Read these off the matrix that follows.
1) Give the entry just right of the largest entry.
2) Give the entry just left of -0.193.
3) Give the entry just left of 0.133.
[[ 0.027 -0.142 -0.192 -0.059 -0.132 -0.181 -0.159  0.107 -0.162 -0.148
  -0.222  0.086  0.009  0.133 -0.193]
 [-0.228 -0.120 -0.116 -0.231 -0.176 -0.142 -0.116 -0.223 -0.133 -0.126
  -0.084 -0.204 -0.235 -0.234 -0.169]]
1) -0.193
2) 0.133
3) 0.009

data = [-29, 7, 12, 8, 3, 24, 4, 16, -16, -26, -2, -13, -41, 8, -4]
The entry just right of the largest entry?
A: 4
The entry just left of the smallest entry?
A: -13
The entry just left of 24 -> 3

W = [[7512, 5822, 5649, 4041, 4603, 3873, 4617, 4682, 4537, 6816, 6034, 5991, 5950, 4564, 6791], [7113, 6421, 7362, 6827, 8035, 7445, 7698, 6796, 5419, 6290, 4505, 3663, 3644, 2564, 5501]]
The entry just right of 4505?
A: 3663
The largest entry: 8035
The entry just left of 4041: 5649
The entry just right of 6034?
A: 5991
The entry just left of 3873?
A: 4603

A =
350  349  339  346  337  356  321  373  348  357  345  347
264  335  295  364  335  284  805  345  388  311  361  329
422  332  343  346  338  371  218  367  321  344  332  363
351  343  341  344  346  328  509  329  371  346  351  348
The top-right entry -> 347
The entry directly above the largest entry: 321
The fourth entry in reading order? 346
The entry just right of 295 -> 364
The bottom-left entry? 351
The second entry on the main diagonal: 335
The bottom-right entry: 348
The 3rd entry on the main diagonal is 343
The entry directly below the smallest entry: 509
The smallest entry is 218
The third entry from the end, reading row by row? 346
The fifth entry, reading row by row is 337
The 1st entry, reading row by row? 350

Questions about the grid below. Rows and columns are numbered from 1.
1) What is the top entry of the column that holds the largest entry?
2) What is the top-left entry?
3) What is the entry just right of the largest entry?
4) What is the entry in the top-right corner?
5) What is the entry at row 3, column 1?
6) What is the entry just right of -35?
7) What is the bottom-left entry?
8) What is the entry directly above -38?
[[ -7  17  -7  -7 -13 -36  21  24]
 [-14   4   7   1   1 -37   8  15]
 [-11  -5  -2   0   8 -38   2   7]
 [ -9 -19  -1   8  21 -36 -14  10]
 [ -8 -33  -5  11  11 -17 -13  -1]
 [  0 -29 -14  20   4 -20 -19   0]
 [ -2 -35 -19  24   8 -24 -18  -7]
 [  5 -34 -17  28  20 -26 -21 -11]
 [  0 -42 -25  27  18 -22 -24 -12]
 [ -5 -42 -18  21  22  -8 -27 -28]
 [  5 -39   0  25  24 -18 -28 -23]
 [  7 -23 -21  25  18  12 -31 -17]]
1) -7
2) -7
3) 20
4) 24
5) -11
6) -19
7) 7
8) -37

Read these off the table that follows. Indices start at 1.
1) What is the bottom entry of the column that holds the largest entry?
2) What is the smallest entry?
3) What is the bottom-left entry?
4) What is the bottom-right entry?
5) What is the entry in row 3 and column 2?
6) What is the top entry of the column that holds the smallest entry?
7) What is the entry just right of 149?
8) What is the entry in row 2 and column 1?
[[135 117 138 115  97 131 198 137]
 [113 102 119 100 135 114 243 112]
 [ 85 180  97 190 146  67 164  91]
 [142 148 145 159 111 147  10 150]
 [102 138 104 138 100  91 142 113]
 [149 107 145 105 101 152 162 145]
 [183  97 187  95  84 195  47 188]
 [136 144 140 142 122 132  15 135]
 [182 133 175 139  54 183  99 170]]
1) 99
2) 10
3) 182
4) 170
5) 180
6) 198
7) 107
8) 113

array([[-558,  733, -842, -192,   50, -623, -487, -197, -950],
       [-254,  733, -360, -627, -376, -581, -554,  -68, -643]])
The last entry, reading row by row -> -643
The largest entry in the first column: -254
The largest entry in the last row: 733
The entry directly above -360 -> -842
The smallest entry in the first row -> -950
The entry in the top-left corner -> -558
What is the entry just right of -554? -68
The second entry, reading row by row is 733

m = [[19, 28, 16, -25, -31, 38, 18, -34, -39], [-25, -2, -35, -18, 21, 9, 7, 9, 8]]
The entry just left of -2 -> -25
The entry just right of 21 -> 9

a =
-335,60,-143,-349,513,-924,-685,-881,-701,-446,-72
-220,430,-551,-565,502,-828,-632,-780,-669,-362,245
Rows and columns are numbered from 1.
The entry in the top-right corner -> -72
The bottom entry of the column that holds the largest entry: 502
The entry just right of 430 -> -551
The entry directly below the smallest entry -> -828
The entry in row 1 and column 2 is 60
What is the entry just left of 430?
Answer: -220
The bottom-right entry is 245
What is the entry directly below 60?
Answer: 430
What is the entry directly above -828?
Answer: -924

Read these off the array that follows.
1) What is the entry in the top-right corner?
2) What is the entry just left of the largest entry?
3) What is the 3rd entry, reading row by row?
4) What is the last entry, reading row by row?
5) What is the median entry?
6) What is the entry directly above -139.14?
7) What is the bottom-left entry?
8) What is the third entry on the diagonal from the top-right corner?
[[   9.11  147.21    5.69   -5.89 -114.28  -57.13  -80.69]
 [ -33.70 -129.85  -86.73   27.12 -139.14   54.99   80.05]
 [  32.43 -215.90   -6.42   25.05   79.72 -118.39 -152.47]]
1) -80.69
2) 9.11
3) 5.69
4) -152.47
5) -6.42
6) -114.28
7) 32.43
8) 79.72

Questions about the grid below. Rows and columns are numbered from 1.
1) The entry directly below the smallest entry?
2) The entry at row 1, column 3?
3) The entry at row 2, column 3?
4) The entry directly above the smallest entry?
-16   -4    0    3   -7  -29  -27   -1    7   -5  -10  -19  -38  -30
 22    7   -2    0   -9  -30  -31   -8    3  -12  -24  -19   -8    0
 10   -1   -8   -8   -8   -6    1   11   10    2   -2    3    1  -18
  7   16    5  -18  -20    5   11  -12  -21    1   20   15   -2  -16
 23   13    7  -10  -16    5   17    9   13   20    2  -17  -15  -23
 -1   18   14   -1    1   20   27    2  -33  -38  -11    9    2   -8
 -3   15   15  -16  -34  -10    7   -2    4   24   12  -20  -26  -13
 -5  -18   -8    5    9   12   13    6   -6  -20  -27  -16    2    0
 -8  -23  -17  -23  -22    7   24    9    3    5  -11  -17    5   11
 11   13   -3  -22  -19    7   23   12   -7  -13   -4   10   15   -4
 26   15  -19  -27    2   28   26    1  -23  -20    5   19    7  -11
-23   -7   -6  -12   -5    5    0  -19  -32  -20    2    2  -16  -18
 -5  -18  -23  -25  -20   -9   -8  -17  -22  -22  -21  -10   11   19
-49  -21    6    2  -19  -27  -25  -12   17   40   26  -10  -22    0
  9   -2  -15  -17    2   22   16  -12  -30  -27  -17  -12  -10   -6
1) 9
2) 0
3) -2
4) -5
